In the data rows, zero lies at 4.5, halfway between 4 and 5.
In each game, the first row plays the second. By how much does the first row win? 20 means about a draw, 40 a big win and 0 a big loss. Wins can go round in a circle. Each row has two weighted sums of its numbers, A and B, taken from their middle values. A row wins by its A times the other's B, less its B times the other's A.
[8 4 3 5 7 7 3 2 1 5 3 7 2 3 3 5 5 6]
[8 5 5 6 6 5 6 6 5 4 5 3 1 3 0 5 8 2] >> 20
[4 5 6 4 4 4 4 2 5 7 4 3 6 9 7 3 4 3]
[5 5 5 4 4 5 4 4 3 6 6 5 6 7 5 4 4 4] >> 16
[3 4 7 4 5 3 5 5 6 5 4 5 6 6 5 5 5 4]
[6 5 4 4 2 7 5 6 3 7 8 3 2 3 5 5 4 4] >> 14
[3 4 2 5 2 5 5 6 4 5 6 3 4 3 5 3 5 6]
[8 4 4 4 7 7 2 2 1 5 2 8 3 5 2 5 4 6] >> 11
[6 4 3 6 6 5 5 4 4 4 4 5 5 3 4 4 3 4]
[6 5 7 3 4 4 3 3 3 7 5 4 5 7 5 4 4 3] >> 18
[4 6 5 4 3 4 4 3 5 5 6 4 5 6 6 4 4 3]
[4 5 6 4 4 3 4 3 5 6 5 4 5 8 6 4 4 2] >> 20
[5 6 3 6 5 2 4 3 7 3 2 5 6 6 6 4 2 4]
[3 4 6 4 5 4 5 5 5 4 4 5 5 4 4 6 5 5] >> 16
[2 3 5 3 6 7 4 6 4 3 6 6 6 3 3 6 5 6]
[4 5 5 3 2 5 5 4 4 4 6 4 6 7 6 4 4 4] >> 16
[4 6 5 4 3 4 4 4 5 5 6 4 4 8 6 4 5 4]
[4 6 6 2 4 3 3 3 4 5 5 5 6 7 6 4 5 3] >> 20
[3 6 4 6 3 2 4 4 7 6 5 3 4 4 6 3 5 6]
[4 5 4 6 3 2 4 3 6 5 4 3 4 4 5 2 4 5] >> 20
[5 5 3 6 6 3 5 2 6 3 2 4 6 5 6 3 3 3]
[4 3 7 3 6 6 3 6 3 5 5 6 4 4 3 4 6 5] >> 16
[6 3 6 5 6 7 4 6 2 5 4 5 3 3 1 7 7 4]
[5 4 5 4 6 6 4 5 1 6 4 7 4 4 3 6 5 6] >> 15
[4 4 6 4 5 4 5 5 3 5 3 5 4 5 4 5 6 5]
[4 7 3 5 5 3 6 3 6 3 3 5 6 4 7 4 3 4] >> 4
[3 3 6 3 5 4 5 5 7 5 5 5 6 5 5 6 5 5]
[4 6 6 5 4 2 3 2 7 6 2 2 6 6 5 3 4 4] >> 23
[5 6 7 4 3 3 4 2 6 5 3 4 6 7 7 4 4 2]
[5 5 4 5 5 3 5 2 6 3 2 5 6 6 7 3 3 4] >> 22
[3 4 5 3 5 3 5 5 5 5 4 5 5 5 4 6 5 3]
[4 4 6 5 5 3 5 5 6 5 4 5 5 4 4 5 5 4] >> 20
[5 5 3 6 5 4 5 3 6 2 3 5 7 6 6 4 3 5]
[5 5 4 3 6 4 3 4 6 2 3 6 6 5 6 4 4 3] >> 32
[4 5 6 4 5 1 2 2 7 6 3 4 6 5 6 3 5 5]
[5 5 3 5 5 4 5 2 5 3 2 5 7 5 6 3 3 4] >> 11
[4 4 5 5 4 4 6 5 7 3 4 4 6 5 5 5 4 4]
[6 5 6 6 6 4 1 4 4 7 3 4 2 5 2 2 7 5] >> 20
[5 5 7 6 5 2 3 3 6 7 3 3 6 5 5 3 5 6]
[4 5 6 5 4 2 3 3 6 6 2 3 5 6 6 2 4 5] >> 21
[5 6 6 3 3 5 4 3 2 5 4 4 5 7 5 4 5 4]
[9 5 7 5 8 9 0 4 0 9 5 5 0 4 0 6 9 2] >> 7
[3 3 5 4 5 6 2 5 3 4 4 5 6 3 4 3 5 6]
[6 5 1 5 5 4 6 3 5 4 3 5 4 3 6 5 3 5] >> 29
[4 6 7 4 3 3 4 3 4 5 5 4 5 8 7 4 3 3]
[4 4 3 4 2 3 9 6 4 7 6 4 3 2 6 7 4 7] >> 5
[5 5 6 5 5 2 3 2 6 6 2 4 6 6 4 3 4 6]
[2 4 4 3 5 6 5 7 5 2 5 5 5 4 4 6 5 4] >> 21
[7 5 6 6 5 3 3 3 5 6 3 3 4 5 3 3 6 2]
[4 4 6 5 4 3 2 3 7 6 3 4 6 4 5 3 4 5] >> 17
[4 4 4 5 3 5 7 7 3 7 7 3 3 2 4 7 4 6]
[4 5 4 7 3 3 4 4 5 5 3 4 6 5 5 3 5 5] >> 21
[4 3 3 3 5 6 5 6 4 2 6 6 5 3 6 5 3 6]
[6 5 2 5 4 4 7 4 4 4 4 5 4 3 5 4 3 5] >> 20
[3 4 7 5 5 2 5 4 6 5 4 5 5 6 4 5 5 4]
[4 5 4 3 3 7 4 6 3 3 8 5 5 5 6 4 4 3] >> 23
[4 6 3 4 1 4 6 4 5 6 6 4 3 6 7 5 3 4]
[4 4 5 5 4 4 6 5 5 4 3 6 5 5 4 5 5 4] >> 34
[3 5 4 4 3 5 7 7 5 5 5 5 5 4 4 6 4 6]
[5 7 2 5 1 5 7 4 4 5 8 4 3 4 6 6 3 5] >> 16
[4 3 6 2 6 5 4 6 3 6 4 6 5 5 3 6 6 6]
[3 6 2 7 2 5 6 7 5 4 5 3 4 3 5 4 3 5] >> 20
[3 5 5 5 5 2 3 2 6 7 3 2 6 6 5 2 4 4]
[5 6 6 4 3 3 4 3 4 6 5 3 5 7 6 4 3 4] >> 28
[3 2 6 3 5 4 5 5 5 4 5 4 5 4 4 5 6 4]
[4 5 5 6 4 2 3 2 5 7 3 4 5 5 5 2 5 6] >> 19
[4 3 6 4 6 5 4 4 3 5 3 6 3 4 3 7 6 6]
[7 5 5 5 3 6 4 5 3 7 6 3 3 5 4 6 5 3] >> 19
[5 4 1 7 1 4 7 5 3 8 6 1 1 0 4 6 4 8]
[2 2 5 2 6 9 3 9 2 3 7 6 6 4 2 6 5 5] >> 1
[4 4 5 4 4 3 5 5 4 5 4 5 3 5 4 6 5 5]
[3 4 5 4 4 3 6 4 6 5 4 4 5 5 5 5 5 4] >> 19
[4 4 6 5 4 5 4 4 4 6 3 4 4 4 4 3 5 5]
[5 4 5 5 3 3 3 3 4 7 2 3 3 3 5 4 4 7] >> 9
[5 6 5 5 2 4 6 4 5 4 5 3 5 7 7 4 3 3]
[4 4 5 3 6 6 3 5 5 1 5 5 7 5 5 3 3 3] >> 28
[5 4 6 5 5 3 2 4 4 6 3 4 5 4 3 2 5 5]
[3 4 5 4 4 5 6 6 4 5 6 5 5 3 4 6 4 6] >> 16
[4 6 5 5 4 2 3 2 6 6 3 4 5 5 5 3 4 5]
[3 4 5 4 4 3 5 4 6 4 5 6 4 4 4 6 6 5] >> 25
[4 5 4 4 1 5 5 3 4 5 6 4 4 7 6 5 4 3]
[4 4 4 3 6 5 3 5 6 0 4 7 6 6 6 3 5 4] >> 25
[4 4 4 6 3 3 5 4 6 6 4 4 4 3 5 4 4 5]
[3 3 5 3 4 5 4 6 6 3 6 4 6 5 4 5 5 3] >> 26
[9 6 4 7 7 5 4 3 5 5 3 5 2 4 3 4 4 2]
[4 5 4 6 3 3 4 4 6 7 4 4 4 3 5 4 4 5] >> 21
[9 4 4 6 9 8 3 4 1 5 3 6 2 3 0 4 6 2]
[4 4 7 5 5 4 2 4 4 6 4 4 7 4 4 2 4 6] >> 12
[6 5 6 3 5 6 2 3 0 8 4 6 4 6 4 7 5 5]
[3 5 6 5 5 3 5 4 7 5 4 4 6 5 6 6 5 4] >> 17
[3 4 3 5 1 4 9 6 4 5 7 4 2 1 5 7 4 8]
[4 3 6 4 5 4 4 5 6 4 4 5 5 4 4 5 5 5] >> 35
[2 3 6 3 6 5 4 7 6 4 6 4 5 5 4 4 5 4]
[6 5 4 5 6 4 4 3 4 4 2 6 7 6 5 3 3 6] >> 14
[4 6 3 7 3 4 4 5 5 6 4 2 3 4 4 4 5 5]
[3 5 4 5 4 5 6 5 6 4 6 5 4 5 4 6 4 4] >> 19
[3 4 5 2 5 9 2 7 4 1 8 5 3 7 5 5 5 2]
[5 4 5 4 6 5 4 6 4 5 4 5 4 4 3 6 6 4] >> 22
[5 4 4 4 6 5 5 4 6 1 3 5 7 4 6 3 2 4]
[4 5 4 5 1 4 6 5 5 5 7 4 4 6 6 5 3 4] >> 13
[3 4 6 4 4 3 6 4 6 4 4 4 6 5 4 5 5 4]
[5 7 6 4 3 3 4 4 5 5 5 3 4 7 6 4 5 2] >> 8
[2 2 5 1 5 8 4 9 3 2 7 6 5 4 3 6 6 6]
[4 4 5 4 5 4 6 5 5 4 4 5 4 5 4 6 5 5] >> 16
[4 6 4 4 2 4 6 5 3 5 8 5 4 5 6 4 4 5]
[6 4 3 6 6 5 4 3 3 4 2 6 5 5 4 4 4 6] >> 29
[4 3 5 5 3 2 7 5 5 7 7 3 4 3 6 7 4 6]
[1 2 4 1 7 9 0 9 4 0 8 8 4 4 2 3 8 5] >> 16
[5 3 4 5 4 4 5 5 4 5 5 3 4 3 5 4 5 5]
[5 4 6 5 5 3 2 3 4 6 2 5 4 5 4 2 5 6] >> 21
[5 5 4 6 5 2 4 2 7 3 3 6 6 6 6 3 2 4]
[3 5 2 6 2 5 8 7 5 3 8 4 2 3 5 7 4 5] >> 15
[5 6 7 3 4 3 3 3 5 6 4 3 6 8 6 4 4 3]
[3 3 5 5 5 3 5 4 5 5 4 4 5 5 4 5 5 4] >> 16
[6 4 1 5 4 8 6 6 3 3 5 6 4 2 4 5 2 6]
[5 5 6 4 5 3 2 3 5 6 3 5 5 5 4 3 6 6] >> 20
[5 5 4 5 5 4 5 2 6 3 3 5 6 6 6 2 3 4]
[3 5 1 6 1 6 7 6 4 4 7 3 2 1 5 5 4 7] >> 16
[5 5 5 4 4 2 3 3 6 6 2 4 7 5 6 2 4 4]
[4 6 7 3 4 3 3 3 4 6 4 4 5 8 6 3 4 4] >> 29
[7 5 4 7 5 6 3 5 3 7 4 3 1 3 2 3 6 4]
[4 4 7 5 6 4 4 4 5 5 4 5 6 5 4 5 6 6] >> 24
[2 2 4 5 5 6 6 7 5 3 6 4 4 3 3 5 5 6]
[4 4 3 5 4 5 7 7 3 5 7 4 2 1 4 8 4 7] >> 19
[4 5 5 4 6 4 2 3 4 6 3 5 5 4 4 3 5 5]
[7 6 5 6 7 4 4 3 6 3 2 5 4 5 5 3 4 3] >> 23
[5 6 7 3 4 5 4 3 4 5 5 4 5 7 5 4 5 3]
[5 5 5 4 3 5 5 4 4 5 5 4 5 8 5 4 3 4] >> 30
[5 4 7 4 6 5 3 5 4 5 3 5 4 4 3 5 7 4]
[7 3 3 6 8 6 3 1 1 5 2 7 3 5 3 6 4 8] >> 29
[6 5 4 4 7 4 4 3 5 2 2 6 6 5 5 3 3 5]
[4 6 3 4 1 5 6 5 4 3 7 4 3 6 6 5 4 3] >> 19
[5 5 5 6 6 3 4 2 5 4 2 6 6 6 6 3 3 4]
[4 4 6 4 4 3 3 4 5 5 4 3 6 5 5 3 4 5] >> 23
[4 4 5 5 4 3 5 4 6 4 3 4 5 5 5 4 5 4]
[6 6 7 7 5 4 4 4 5 6 4 4 3 2 2 2 5 3] >> 16
[4 5 6 4 3 2 3 2 5 5 5 4 6 7 7 4 5 2]
[4 4 4 4 6 6 4 3 6 2 4 6 6 5 6 3 4 4] >> 19
[6 4 5 4 6 4 4 2 4 3 2 6 6 6 5 3 3 5]
[6 4 2 5 5 7 6 5 3 4 5 5 5 3 4 4 3 6] >> 32
[6 6 7 3 4 5 3 5 3 6 5 4 5 6 4 3 6 2]
[4 5 3 7 2 4 5 5 6 5 3 3 5 4 5 4 4 5] >> 21
[4 4 6 4 4 3 6 5 6 5 4 5 5 5 5 6 5 5]
[7 3 3 5 6 8 5 6 5 3 5 5 5 3 3 3 3 3] >> 39
[4 5 4 4 3 5 5 6 3 4 6 4 5 5 6 4 3 4]
[5 5 4 4 5 3 5 3 7 3 2 5 7 5 6 2 3 4] >> 20
[4 5 3 5 3 4 4 5 6 4 3 3 5 5 4 3 3 5]
[5 6 1 7 4 4 7 3 7 2 4 4 5 4 6 4 2 5] >> 20
[2 3 3 4 4 7 6 8 5 2 7 5 4 3 4 7 4 5]
[3 5 3 6 3 3 5 4 7 4 4 4 6 4 5 4 4 5] >> 24
[4 5 6 5 4 2 4 4 6 7 2 2 6 5 6 3 5 4]
[4 4 4 5 4 4 6 6 5 4 5 5 4 4 5 6 5 5] >> 24
[4 5 1 6 4 5 6 4 5 2 4 5 6 5 7 4 2 3]
[4 2 7 3 6 5 3 4 2 5 3 6 4 5 2 7 6 7] >> 1
[8 3 6 3 6 9 1 3 0 8 4 5 0 6 1 8 7 5]
[3 4 4 5 3 4 6 6 5 6 6 4 6 3 4 6 4 6] >> 19
[5 4 6 4 5 3 1 3 5 6 3 5 5 5 4 4 5 5]
[5 3 5 4 7 7 3 5 2 5 4 7 3 5 2 5 6 6] >> 15
[3 4 6 5 5 2 2 3 6 6 2 3 5 6 6 2 5 4]
[3 4 4 4 4 4 6 5 5 5 5 5 5 4 4 6 5 5] >> 19
[5 4 6 2 5 5 2 4 3 5 6 5 4 7 5 4 6 3]
[5 5 5 5 5 4 6 6 5 4 4 4 4 4 3 5 6 3] >> 23
[4 4 0 5 3 8 7 7 4 1 7 6 4 3 6 5 2 6]
[5 5 5 5 6 3 5 1 6 4 2 6 7 6 6 3 2 4] >> 11
[3 5 5 5 5 3 5 5 6 3 5 4 4 5 4 6 4 4]
[3 4 5 3 4 6 3 5 3 4 6 5 5 7 5 4 4 3] >> 19
[6 7 4 4 3 3 5 3 5 5 5 4 4 7 6 4 4 2]
[3 4 0 6 0 6 9 9 2 5 9 3 0 0 4 9 4 8] >> 24
[6 2 6 3 8 7 3 6 3 5 4 6 2 4 1 5 7 5]
[3 3 4 5 4 7 7 8 5 2 7 5 4 4 4 6 4 5] >> 18
[4 4 6 4 5 3 5 4 5 6 3 4 6 6 4 4 4 3]
[4 4 5 5 5 3 4 2 6 3 2 5 7 6 6 3 2 4] >> 18
[5 6 1 7 5 5 7 3 6 1 3 6 5 5 6 5 2 5]
[5 5 1 6 4 5 7 4 5 4 4 5 4 3 6 5 3 5] >> 23
[5 6 3 5 5 3 5 2 7 3 2 4 6 6 6 3 2 4]
[5 5 2 4 0 5 7 6 1 7 8 3 2 3 6 5 3 6] >> 28
[4 5 7 2 3 3 4 3 5 6 4 4 6 8 6 3 4 3]
[2 2 1 4 2 8 8 9 2 2 9 4 2 2 4 8 4 7] >> 25
[4 6 7 3 3 4 4 3 4 5 5 3 5 8 6 3 3 3]
[5 6 4 5 5 2 5 1 6 3 3 5 6 7 7 3 4 4] >> 16
[9 4 7 5 8 9 0 4 0 8 4 5 0 5 0 6 9 3]
[7 6 5 7 5 4 3 3 5 6 4 3 3 4 3 2 6 4] >> 19
[3 4 5 5 4 3 5 5 6 5 4 3 5 4 5 6 5 4]
[3 4 6 4 4 4 5 6 6 4 6 4 5 5 4 5 4 5] >> 19
[3 3 5 4 4 5 5 6 4 3 5 5 5 5 4 6 5 5]
[3 4 0 6 0 6 9 9 0 6 9 3 0 0 5 7 3 9] >> 7
[3 4 4 6 3 4 4 4 6 6 3 3 5 3 5 3 4 5]
[4 5 2 6 5 4 6 2 6 2 4 4 6 6 7 3 2 5] >> 22
[4 5 5 4 5 3 5 5 6 5 4 4 5 5 4 6 4 3]
[6 5 5 4 6 5 5 6 4 4 4 4 4 3 3 5 6 3] >> 26
[5 6 6 4 3 4 3 3 3 5 4 4 5 8 6 4 4 3]
[4 3 3 6 3 6 7 5 3 3 5 5 6 2 5 5 2 5] >> 35
[5 2 6 4 7 6 3 4 0 6 4 7 4 5 2 7 6 7]
[3 3 0 7 1 7 9 8 3 5 8 4 2 0 4 8 3 7] >> 24
[5 6 5 5 6 2 4 2 7 3 2 4 7 6 7 2 3 4]
[5 4 5 4 6 4 4 4 4 4 4 5 3 4 2 6 6 4] >> 19
